Each named turn below is shown by a few rows before and after it. Which turns, in which order, take the first row of each later pair to the second? The first pair is answered.
K_879 (before => after):
-.02 -.17 .13 -.15 .01 -.16 -.03 .02 .00 .10 -.03 -.18 .10 .04 .01 -.02
 .39 -.16 .01 .08 -.27 -.11 .20 -.06 .01 .03 .13 .01 .09 -.15 => .06 -.16 .09 -.14 -.01 -.15 -.08 -.04 -.01 .19 -.04 -.20 .15 .06 -.04
 -.02 .36 -.14 .05 .10 -.23 -.09 .12 -.09 .00 .00 .17 .01 .10 -.13
.16 .00 .13 .29 -.06 .10 .08 .01 -.15 .03 .24 .04 -.13 .07 .15 -.10 .00
 -.03 .26 .09 .20 .21 -.03 .06 -.07 -.11 .07 .00 .31 .12 => -.03 .00 .20 .23 -.02 .02 .18 .20 -.06 -.16 .27 .07 -.18 .05 .23 -.08
 .02 -.09 .23 .08 .15 .14 .09 .15 -.01 -.07 -.01 -.01 .25 .03
.10 -.02 .29 .36 .17 -.42 .15 -.12 -.09 -.05 -.02 -.11 -.29 .16 .11 -.03
 -.08 -.13 .14 -.17 .22 .12 .17 -.23 -.04 .18 .15 .12 .04 .11 => -.06 -.12 .24 .19 .14 -.53 .12 .15 .03 -.32 -.07 -.10 -.25 .09 .10 .04
 -.07 -.27 .13 -.14 .20 .02 .19 -.15 .02 .18 .07 .05 -.01 -.11
-.09 -.22 .11 -.07 .10 -.07 -.01 .24 -.13 .19 -.07 -.19 .29 -.09 .23
 -.26 .11 .03 .08 .18 .01 .07 -.04 .03 .02 .13 -.13 .11 .12 .33 => -.13 -.22 .12 -.08 .09 -.07 .00 .26 -.12 .17 -.05 -.18 .28 -.09 .21 -.25
 .12 .03 .09 .17 .00 .06 -.03 .03 .02 .14 -.14 .11 .11 .33
K_298 (before => after):
.00 .01 .16 -.15 -.20 .23 .06 .45 .23 -.17 .20 -.12 -.15 -.22 .05 -.12
 -.16 .01 .23 -.10 -.05 .00 -.18 .05 -.11 .19 -.12 -.11 -.05 .04 => .07 .13 .20 -.04 -.16 .30 .07 .26 .30 -.20 .18 -.06 -.30 -.15 .01 -.14
 -.16 .10 .10 -.17 -.02 .02 -.16 .02 -.19 .18 -.12 -.14 -.09 .12
.13 .12 .02 .20 .09 .01 .05 .03 .02 .05 -.03 .07 -.44 .00 .22 .05 .02
 .17 .18 .02 .03 .03 -.04 -.11 -.05 .13 .12 .05 -.14 .13 => .16 .04 .05 .19 .13 -.09 .06 .05 .02 .12 -.04 .05 -.37 -.02 .25 .12 .02
 .07 .19 .03 -.02 .01 -.03 -.18 .02 .13 .16 .07 -.13 .01
.18 .25 -.06 -.02 -.13 .15 -.04 .05 .04 -.13 .23 -.01 -.05 -.01 .05 -.03
 .00 .17 .04 -.10 .10 .10 -.09 .02 -.03 -.01 .05 .06 .20 -.02 => .23 .24 -.03 .04 -.06 .11 -.03 -.03 .08 -.05 .19 .01 -.10 .02 .05 .01
 .00 .14 -.03 -.14 .08 .08 -.08 -.07 .00 -.02 .11 .05 .19 -.07
-.17 -.10 -.01 -.09 -.06 -.17 .13 .21 .12 -.18 -.02 -.02 .06 -.10 .09
 -.06 .10 -.08 .03 -.14 .01 -.12 .03 .07 .09 .08 -.06 .17 -.02 -.10 => -.21 -.01 .00 -.10 -.10 -.07 .13 .19 .12 -.28 .01 .01 .00 -.07 .06 -.11
 .10 .01 .03 -.14 .04 -.08 .04 .16 .00 .09 -.12 .14 -.03 .00
K_150 (before => after):
-.10 -.09 .20 -.07 .04 -.13 .23 .17 -.11 .23 .07 -.02 .10 .02 .03 .09
 .01 -.08 .09 .02 -.08 .04 .12 -.03 .07 .07 .12 .11 -.02 -.11 => .05 -.08 .20 -.05 -.01 -.14 .17 .17 -.08 .23 .07 -.04 .07 -.03 .03 .08
 -.02 -.12 .17 -.03 .02 .06 .02 -.08 .06 .05 .18 .11 .09 -.11
.10 -.07 .20 .23 .18 -.01 .10 -.31 .01 .22 -.08 .04 -.01 .12 .09 .06 .04
 .12 -.19 -.03 -.14 .10 .11 -.15 .02 -.01 .11 .07 -.06 .08 => .13 -.20 .06 .10 .09 .00 .00 -.26 -.14 .34 -.16 -.02 .26 .09 .02 .10 .02
 .14 -.09 .08 -.18 .10 .02 -.13 .01 -.06 .11 .07 -.10 .08
-.06 -.03 -.06 .08 -.07 .22 -.12 -.03 .02 -.27 .18 .10 -.28 .02 .22 -.25
 -.09 -.07 .22 -.03 .11 .06 .25 .06 -.03 .14 .01 .05 .03 .22 => -.15 -.14 -.18 -.06 -.12 .26 -.14 .03 -.14 -.16 .12 .11 .00 .00 .17 -.26
 -.09 .00 .24 .08 -.04 .01 .25 .13 .01 .10 -.04 .06 -.12 .23
K_607 (before => after):
.09 .08 -.06 -.12 -.08 .00 -.18 -.03 .09 -.17 -.08 .03 -.05 .02 -.02
 -.04 -.04 .14 -.09 -.01 -.03 -.09 -.02 .03 -.10 -.04 -.01 -.23 -.13
 -.05 => .09 .07 -.05 -.12 -.07 -.01 -.18 -.03 .10 -.17 -.06 .04 -.07 .02 -.02
 -.03 -.03 .13 -.09 -.01 -.03 -.09 .00 .02 -.09 -.05 .00 -.23 -.13 -.06
-.16 -.14 .04 -.26 -.15 -.02 -.30 .27 -.24 -.10 .16 -.02 .05 -.15 -.05
 -.40 -.08 -.17 .20 .01 -.18 .27 -.13 .26 -.17 -.10 -.23 .09 -.02 .10 => -.10 -.30 -.05 -.24 -.01 -.13 -.32 -.02 -.27 .25 -.08 .02 .25 -.08 -.12
 -.25 -.06 -.16 -.02 .08 -.40 .14 -.12 .05 -.08 -.25 -.13 .08 -.25 -.10
.06 -.05 -.16 -.04 -.05 .00 -.12 -.13 .15 -.11 -.20 .01 .00 .00 -.17
 -.05 -.02 .04 -.10 .05 .10 -.01 -.08 -.05 -.15 -.07 -.04 -.15 -.09 -.10 => .04 -.01 -.12 .00 -.04 -.02 -.10 -.11 .21 -.20 -.16 .01 -.08 -.01 -.13
 -.04 -.02 .02 -.11 .01 .12 -.01 -.04 -.06 -.15 -.05 -.04 -.17 -.07 -.13
.14 .06 .05 -.07 -.04 -.10 .15 -.01 .13 -.05 .21 .00 -.03 -.12 -.22 -.05
 -.05 -.09 -.12 .02 -.08 .23 .02 -.11 .02 .26 -.06 -.03 -.07 .12 => .13 .04 .00 -.11 -.10 -.05 .12 .03 .06 -.02 .19 -.04 .05 -.12 -.25 -.07
 -.06 -.06 -.05 .08 -.09 .24 -.03 -.09 .00 .25 -.07 -.03 -.08 .16
K_831 (before => after):
-.10 -.03 -.07 .01 .08 -.07 .06 .02 .11 .07 -.11 .10 .10 .07 .09 -.04
 -.05 -.18 -.09 .15 .01 -.11 .04 -.11 .03 -.04 .08 .05 -.22 -.11 => -.09 -.05 -.08 .02 .09 -.07 .05 .00 .10 .06 -.10 .09 .09 .08 .07 -.04
 -.03 -.17 -.07 .15 .03 -.11 .03 -.10 .04 -.04 .07 .06 -.22 -.12
.15 .05 -.01 .04 .01 -.07 -.09 .06 .11 .05 -.01 -.04 -.05 .00 -.05 .15
 -.03 -.07 -.09 -.15 -.02 -.08 -.09 -.31 -.10 -.04 .25 -.21 -.13 -.12 => .10 .01 .00 .06 .03 .03 -.04 -.05 -.12 .31 .00 -.02 .11 .05 .01 .10 -.02
 .09 -.06 -.06 -.18 .00 -.04 -.26 -.11 -.02 .20 -.10 -.21 .04
-.12 .01 .16 -.04 -.03 .08 .13 .37 -.23 .11 .18 -.21 .05 -.08 .30 -.01
 -.02 -.13 .06 .04 -.09 .12 -.04 .02 .02 .13 -.12 .14 .27 -.04 => -.11 .03 .16 -.04 -.03 .04 .10 .43 -.13 -.02 .18 -.18 -.02 -.10 .28 .01
 -.04 -.18 .03 .01 -.03 .10 -.06 .00 .02 .13 -.11 .07 .31 -.13
Now pairs of rows:
(two turns a pair)
.10 .09 -.05 .14 .23 .04 .08 -.34 .23 -.02 -.12 .17 -.31 .11 -.02 .09
 -.03 .04 -.29 -.20 -.03 -.09 .09 -.26 -.03 -.13 .02 -.01 -.21 -.16 => .11 .17 .09 .18 .19 -.05 .12 -.14 .30 -.20 .04 .11 -.50 .01 .07 .07 -.03
 -.08 -.13 -.28 .15 -.01 .07 -.23 -.03 -.04 .02 .03 .06 -.11 -> K_607 then K_298
-.12 .20 .05 -.01 .10 .14 .25 .14 -.16 -.07 .05 .12 -.09 .04 .07 -.23
 .10 .05 .03 -.03 -.09 .03 .26 .19 .06 .12 -.18 .05 -.02 .04 => -.06 .21 -.01 .00 .05 .22 .21 .05 -.21 .00 .04 .11 -.03 .06 .03 -.28 .08
 .12 .03 -.02 -.08 .07 .22 .19 .01 .11 -.18 .04 -.03 .12 -> K_298 then K_607
.27 -.13 .08 .18 -.07 -.16 -.05 .03 -.02 .17 .05 -.15 .00 -.05 .08 .02
 -.08 -.22 .15 -.02 .22 .06 -.15 -.14 .13 .00 .11 .14 .33 -.13 => .02 -.09 .25 .23 .05 -.19 .17 .11 .06 -.01 .12 -.06 -.18 -.05 .22 .00
 -.03 -.25 .07 -.07 .12 .05 .06 -.03 .19 .09 .03 .19 .29 -.12 -> K_879 then K_879
.06 -.03 .09 .03 .15 -.13 .06 -.03 -.17 .16 .04 -.03 -.03 -.16 .10 .21
 .11 .01 -.28 .14 .03 .05 .26 -.18 -.03 -.05 .04 .16 -.05 -.03 => .00 .01 .17 .00 .11 -.15 .10 .16 -.14 -.03 .14 -.04 -.13 -.20 .15 .16
 .12 -.03 -.16 .12 .13 .11 .27 -.09 -.04 .03 .00 .16 .08 .02 -> K_607 then K_298
.03 .11 .02 .34 .23 .08 .09 -.13 .09 -.06 .02 -.05 -.23 .01 -.04 .00 .14
 .11 -.05 -.15 -.08 .05 .00 .02 .07 -.05 .13 -.06 -.07 -.01 => .01 .09 .07 .26 .15 -.01 .10 .15 .07 -.17 .13 -.11 -.23 -.09 .06 -.03
 .12 -.02 .16 -.17 .01 .10 -.06 .11 .09 .01 .09 -.01 .10 .00 -> K_298 then K_607
.13 .02 -.06 -.08 -.05 .10 -.08 .13 -.04 .04 .12 -.01 .14 -.02 -.03 .03
 .10 .08 .13 .02 .09 .07 -.17 .06 -.02 -.02 -.01 -.17 .15 .05 => -.02 .10 .04 -.06 .03 .05 .03 .20 .15 -.20 .15 .03 -.04 -.01 .01 .06 .12
 .00 .00 -.06 .08 .01 -.04 .07 .00 .00 -.05 -.21 .11 -.05 -> K_150 then K_879
